Rows are one point carried round by a steady rotation, each followed by how many steps it has turned.
The counts run from 0 to 161.
[-1.90  1.46  0.94  3.53 -1.68 -1.99  0.83 -0.85  0.33  3.61  1.17 -0.16
 -0.66  1.86  2.02  0.25 -1.67 -1.77  0.07 -2.99  0.78 -0.63 -0.55  2.06
  1.56  1.50  1.95 -3.74  4.83 -2.68  0.67 -3.59  5.02 -2.18  1.74  1.69
  0.91  1.36 -1.17 -1.78  2.00  0.67 -0.39 -0.96 -0.50  0.46 -1.07  0.82
  1.04 -0.78] => 154
[-0.63  0.60  0.11  3.97 -1.87 -3.33  0.19 -2.10  0.65  2.62 -1.39  0.30
 -0.92  3.74  2.26  1.22 -0.18 -2.13 -1.13 -3.53 -0.83 -0.83  0.39  0.62
  2.20  2.33  1.55 -3.06  3.27 -3.27 -0.55 -3.59  3.73 -1.83  1.52  1.49
  0.00  1.16 -0.32 -1.95  1.32  0.62 -0.99 -0.26  1.20  1.19 -0.57  0.69
  1.60 -0.38] => 152
[ 0.92  1.27 -0.19  1.92 -1.67 -3.10  0.35 -2.64  1.00  2.31  0.17  0.35
  0.53  1.63  2.97  1.24 -0.67 -2.20 -0.21 -3.95  0.03 -0.56  0.26 -0.06
  1.53  2.22  1.73 -4.26  3.47 -3.84 -0.34 -3.34  5.35 -1.16  2.82  0.69
 -1.13  1.18 -1.24 -1.16  0.52 -1.82 -0.82 -1.53  1.82  0.15 -0.11  1.22
  1.92 -1.06] => 33
[ 0.58  1.12 -0.05  2.31 -0.49 -1.76  1.34 -1.42  1.96  2.55  1.34 -1.43
 -0.32  0.90  1.91  0.94 -0.47 -1.63 -0.05 -2.53 -0.18 -1.04  0.17  1.60
  0.68  1.39  1.76 -5.10  5.25 -3.55 -0.21 -4.00  5.33 -0.02  2.75  1.35
  0.83  0.84 -0.62 -1.62  1.24  0.08  0.99 -1.33 -0.82  0.87  0.17  0.45
 -0.27 -0.93] => 19
[ 1.03  1.34 -1.74  1.06 -1.92 -3.11 -0.24 -1.40  1.39  1.94  1.83 -1.53
 -0.15  0.54  2.60  0.57  0.61 -1.26 -0.05 -2.89 -1.06 -1.75 -0.29  0.86
  0.66  3.60  3.40 -3.73  2.89 -4.11 -0.21 -2.67  5.35 -0.07  1.14  1.56
 -0.55  1.50 -1.57 -2.58  0.78  0.52  1.46 -1.91 -0.87  0.52  1.79  0.55
  0.39  0.38] => 4
[-0.19  1.20  0.82  3.21 -0.72 -3.01 -0.29 -3.14 -0.23  1.70 -1.14  1.07
 -0.88  2.72  2.70  1.39 -0.24 -2.21 -1.60 -3.72 -0.01 -1.05 -1.03  0.49
  3.00  2.52  2.19 -2.14  3.12 -2.42  0.68 -4.74  4.54 -1.95  0.72  0.99
 -0.97  0.88 -1.48 -2.46  0.98  1.13 -0.90 -1.18  1.42  1.84 -0.25  1.06
 -0.20  0.18] => 64
[ 1.08  0.66 -0.82  1.07 -1.06 -3.40 -0.01 -1.31  1.44  1.81  0.98 -0.66
 -0.95  1.22  1.82  0.64  0.92 -1.45 -0.49 -3.13 -1.61 -2.22  0.54  0.42
  1.98  3.45  2.38 -3.37  2.50 -4.50 -0.59 -2.29  5.11 -0.82  0.54  0.94
 -1.01  2.22 -1.69 -2.47  1.03  1.28  1.32 -2.20 -1.34  1.83  2.06  0.23
 -0.35  1.12] => 5
[ 0.16  0.05  0.26  2.26 -1.60 -3.73 -0.07 -2.25  1.69  2.33  1.01  0.19
 -1.21  1.74  0.98  1.54  0.67 -1.95  0.41 -3.23  0.01 -1.52  1.79  1.59
  2.52  2.86  1.22 -4.16  2.45 -4.49 -0.69 -1.48  4.56 -1.08  1.57  0.95
 -0.05  1.91 -1.55 -1.68  2.26 -0.34  1.13 -1.35 -0.86  2.34  1.17  0.65
  0.65 -0.10] => 26
[-0.87  1.24  0.56  2.74 -2.65 -2.81 -0.36 -2.59  0.49  2.07  0.85 -0.55
 -0.87  1.92  2.39  0.63 -0.58 -1.67 -0.20 -3.05 -0.37 -1.68 -1.11  2.18
  2.39  3.90  4.00 -2.10  3.17 -0.98  0.86 -4.03  3.81 -1.19 -0.03  2.43
  0.03  1.32 -1.44 -3.79  1.51  0.79  0.98 -0.23 -0.31  1.61  0.30  0.71
  0.95  0.15] => 76
[-1.34  0.91  0.49  2.66 -2.03 -3.99  0.73 -1.85  0.04  2.89  0.90  1.18
  0.05  2.54  1.62  0.24 -1.74 -2.20 -0.61 -3.19  0.09 -0.89 -0.45  1.39
  2.50  1.42  0.98 -3.69  3.44 -2.88  0.16 -3.32  5.36 -2.42  2.01 -0.12
 -0.40  1.30 -0.30 -1.24  1.17  1.15 -1.11 -1.97 -0.15  1.23 -1.19  0.85
  1.77 -0.12] => 53
[-1.42  1.26  1.06  4.20 -1.54 -2.92  0.15 -1.98  1.64  2.87 -0.89 -0.04
 -0.71  2.61  1.74  1.36 -0.69 -2.77 -0.73 -2.84 -0.14 -1.59 -0.07  1.22
  1.82  1.11  1.94 -3.45  4.51 -2.73 -0.14 -4.78  4.03 -1.49  1.38  1.65
  1.07  1.45 -1.09 -1.61  1.93  0.72 -0.44 -0.68  0.25  0.98 -1.04  1.33
  0.84 -1.13] => 153
[-1.21  0.71  1.06  2.86 -1.35 -3.46 -0.29 -2.51 -0.41  2.56  0.24  1.68
 -1.06  2.89  1.63  1.37  0.14 -1.74 -0.85 -3.35  1.30 -1.29 -0.03  1.22
  3.93  2.58  2.16 -2.32  2.55 -3.06  0.54 -2.65  4.92 -1.62  0.40  1.16
 -1.04  1.53 -2.25 -2.13  2.36  0.99 -0.14 -0.77 -0.51  2.18  0.01  0.90
  1.23  0.34] => 161
[ 0.97  1.34 -0.66  1.34 -0.89 -3.37  0.46 -2.58  1.45  0.68  1.71 -0.70
  0.34  0.74  2.09 -0.05 -0.78 -2.26  0.00 -2.43 -1.16 -1.97 -0.47  1.43
  0.78  3.29  0.93 -4.26  3.52 -3.24 -0.34 -4.18  5.67 -0.51  1.91 -0.10
 -0.54  1.28 -0.83 -2.04  0.08  0.05  0.22 -3.32  0.79  0.75  0.60  0.41
  0.14  0.27] => 7
[ 1.17  1.72 -1.20  0.69 -1.62 -2.60  0.47 -2.04  1.58  1.63  1.78 -1.15
  0.60  0.00  3.03  0.33 -0.19 -1.52  0.32 -2.83 -0.81 -1.62 -0.86  1.49
  0.69  2.65  3.16 -4.22  3.94 -2.90  0.41 -4.11  5.58  0.05  1.87  0.30
 -0.18  1.01 -0.92 -2.22 -0.20  0.28  1.14 -2.18 -0.12  0.41  0.64  0.84
 -0.28  0.03] => 3
[ 0.55  0.80 -0.56  2.01 -0.83 -3.57 -0.27 -2.34  0.43  1.32  0.54 -0.29
 -0.79  2.35  2.20 -0.07  0.02 -1.76 -1.23 -3.14 -1.98 -2.23 -1.10  0.32
  1.91  3.99  2.02 -2.43  2.24 -3.37  0.07 -3.56  4.89 -1.61  0.20  0.83
 -1.55  1.85 -0.73 -3.44  0.73  1.95  0.21 -1.87 -0.48  1.55  1.26  0.49
 -0.75  1.76] => 89
[-1.39  0.93  0.45  1.39 -1.29 -3.48  0.14 -2.72 -0.51  2.59  2.59  0.80
 -0.66  2.13  1.51 -0.23 -0.82 -1.23 -1.10 -2.95  0.56 -0.94 -1.43  2.50
  3.17  3.33  2.03 -3.29  3.74 -1.16  1.00 -3.30  5.19 -1.34  0.64  0.37
 -1.07  1.12 -0.52 -2.80  1.32  2.30  0.48 -1.45 -1.48  1.92 -0.03  0.31
 -0.06  0.78] => 78
[ 0.11  0.34 -1.02  0.97 -1.41 -3.53  0.50 -2.09  0.84  2.57  2.87 -1.03
 -0.36  1.76  1.79 -0.88 -0.28 -1.22 -0.20 -3.27 -1.26 -0.76 -0.13  2.11
  1.36  3.29  2.03 -5.02  3.11 -3.18 -0.29 -2.77  5.90 -0.12  1.82 -0.15
 -0.48  1.26 -0.19 -2.22  0.00  1.18  1.09 -1.80 -1.12  1.14  1.25 -0.18
  0.01  0.76] => 104
[-0.72  1.15  0.05  3.61 -2.50 -2.72 -0.30 -1.18  0.89  3.51 -0.04  0.43
 -0.90  2.82  2.44  1.36  0.13 -1.41 -0.16 -3.37  0.52 -0.42  0.25  0.77
  3.12  1.33  3.54 -2.66  3.28 -3.28  0.03 -2.43  4.49 -1.36  1.12  2.10
  0.23  1.55 -1.49 -2.11  2.34  0.74  0.35 -0.24 -0.88  1.62 -0.56  1.10
  1.56 -0.81] => 51
[ 0.21  0.95 -0.84  1.29 -1.68 -3.78 -0.08 -3.34  3.33  0.71  0.72 -1.01
 -0.32  1.65  2.20  1.30  0.65 -2.43 -0.16 -2.30 -2.02 -2.62  0.04  1.12
  1.68  3.73  2.20 -3.63  3.53 -2.52 -0.15 -3.80  4.86 -0.15  0.99  0.44
  0.22  1.50 -0.67 -2.12  0.51  0.82  1.48 -1.90 -0.43  1.66  1.00  1.00
 -0.09  0.36] => 106
[ 0.48  0.59  0.58  1.69 -0.19 -3.44  0.29 -1.88  0.68  3.01  0.92  1.16
 -0.62  0.81  0.85  1.86  0.69 -2.00 -0.15 -3.41  1.31 -1.36  1.07  0.66
  2.82  1.60  0.99 -4.21  3.01 -4.28  0.07 -2.55  5.58 -1.11  2.02  0.52
 -0.71  1.55 -1.59 -0.90  2.05 -0.01  0.55 -2.03 -0.69  2.64  0.86  1.10
  0.38 -0.37] => 31
[ 1.90  0.29 -0.01  1.62 -0.70 -2.57  0.53 -2.30  0.17  2.92  2.26 -1.45
 -1.03  2.51  2.04  0.32  0.07 -1.56 -0.43 -3.87 -0.54 -0.11  0.67  0.59
  1.41  3.01  0.72 -5.00  3.02 -3.63 -0.75 -3.33  5.61  0.05  2.99  0.75
 -1.08  0.73  0.24 -2.35  0.28 -0.45  0.19 -1.43  0.36  1.20  1.07 -0.05
 -0.34 -0.46] => 16
[ 0.47  1.79 -0.18  2.09 -1.00 -2.04  0.44 -1.89 -0.53  1.86  2.50 -1.58
 -0.73  1.02  2.30 -0.44 -0.38 -1.20  0.24 -2.72 -0.33 -1.11 -1.43  1.56
  0.39  4.70  3.41 -3.00  2.45 -2.47  0.61 -3.81  4.87 -0.74  0.88  2.11
 -0.82  1.18 -1.19 -4.46  0.62  0.81  0.63 -1.42 -0.22  0.60  1.31 -0.18
 -0.64  0.84] => 92
[ 0.88  0.80  0.32  2.27 -0.12 -3.23  1.14 -1.67  1.19  2.69  1.68 -0.82
 -0.71  2.11  1.30 -0.03 -0.33 -1.66 -0.08 -3.33 -0.95 -1.33  0.21  0.78
  1.27  1.86 -0.04 -4.60  3.91 -4.28 -0.55 -3.51  5.89 -1.13  2.43 -0.22
 -0.25  1.45 -0.18 -1.59  1.22  0.60  0.12 -2.64  0.02  1.16  1.07 -0.28
 -0.88  0.32] => 120
[ 0.14  0.66  1.04  2.23 -0.90 -3.02  0.98 -1.78  0.66  2.65  2.86 -1.19
 -1.01  2.42  0.49  0.07 -0.85 -1.90  0.50 -3.04 -0.11 -0.80  0.61  2.18
  1.11  3.08  0.11 -5.26  3.14 -3.77 -0.40 -2.75  4.90 -0.51  2.78  0.16
 -0.60  1.33 -0.63 -1.96  1.20 -0.55  0.30 -1.87  0.53  1.73  0.82 -0.03
  0.57 -0.03] => 125
[ 1.07  1.39  0.17  0.88 -0.48 -2.54  0.49 -2.95  1.23  0.86  2.22 -0.69
  0.23 -0.37  2.35  0.82 -0.26 -1.93  0.45 -2.67  0.71 -1.78 -0.52  1.23
  1.19  3.36  1.99 -4.68  4.05 -2.62  0.33 -3.98  5.91  0.24  2.32  0.91
 -0.12  1.06 -1.76 -1.91  0.40 -0.82  1.05 -2.56  0.17  0.88  0.98  0.60
 -0.66 -0.38] => 112
[-0.42  2.07 -0.30  2.74 -1.95 -2.97  0.65 -1.62  1.43  2.28  0.69 -0.68
  0.16  0.45  2.40  0.69 -0.78 -1.72  0.42 -2.95  0.59 -0.99 -0.28  0.92
  0.22  2.21  2.45 -4.20  3.28 -4.03 -0.03 -3.08  4.85 -1.64  2.36  1.49
  0.45  1.23 -2.24 -1.48  1.49 -1.21 -0.48 -2.04  1.24  0.08 -0.02  1.20
  2.29 -0.74] => 138
[-0.78  1.01 -0.11  1.36 -1.84 -3.21 -0.14 -3.41 -0.22  1.94  2.08  0.89
 -0.32  2.58  2.50 -0.51 -1.17 -1.56 -1.04 -3.37  0.14 -0.61 -1.40  2.07
  2.72  3.72  2.43 -3.16  2.99 -0.68  0.58 -3.68  5.43 -0.83  1.16  0.18
 -1.58  1.14  0.06 -2.59  0.49  1.05 -0.18 -1.45  0.13  1.13 -0.29  0.29
  0.96  0.39] => 79
[ 1.33  1.19  0.65  2.23  0.55 -1.75  0.41 -2.12  1.33  1.97  1.35 -1.55
 -1.08  0.65  1.47  1.66  1.37 -1.67  0.26 -3.03  0.22 -1.30  0.43  0.70
  1.49  2.39  1.96 -4.09  4.52 -3.65  0.22 -4.38  4.93  0.21  1.84  1.75
  0.09  0.79 -1.48 -2.35  1.80 -0.12  1.61 -1.42 -0.53  1.77  1.55  0.54
 -1.70 -0.74] => 14
[ 0.94  0.81 -0.13  3.01 -1.45 -2.56  0.15 -1.99  2.09  1.70  0.40 -2.22
 -0.65  2.06  2.56  0.98  0.02 -1.99  0.18 -3.18 -1.54 -1.66  0.54  0.54
  0.16  3.62  1.93 -4.08  3.31 -4.12 -0.71 -3.65  3.76 -0.41  2.47  1.84
  0.36  1.41 -1.12 -2.36  0.95 -0.95  0.64 -1.17  1.36  0.48  0.63  0.43
  0.62 -0.69] => 122
[ 0.55  0.88  0.29  2.39 -0.82 -2.80 -0.31 -2.86  2.57  2.00  0.16  0.33
 -0.26  1.61  1.83  2.22  0.32 -2.68 -0.31 -3.12 -0.10 -1.50  0.53  0.96
  2.44  1.17  1.56 -4.43  4.37 -3.39  0.08 -4.07  5.03 -0.18  2.46  0.79
  0.62  1.02 -1.12 -0.39  1.53 -0.55  0.70 -1.54 -0.19  1.41 -0.39  1.44
  0.39 -1.00] => 132
[ 2.16  1.21 -0.67  1.99 -0.41 -1.96  0.26 -1.06  1.19  2.36  0.52 -1.41
 -0.62  0.87  2.43  1.51  1.29 -0.93 -0.15 -3.36 -0.89 -1.02  0.36  0.14
  0.66  3.32  2.58 -4.28  3.18 -4.89 -0.72 -3.17  4.91 -0.30  1.58  2.23
 -0.14  1.54 -1.75 -3.07  0.96 -0.42  0.85 -1.09  0.07  0.95  1.40  0.49
 -0.09 -0.55] => 118
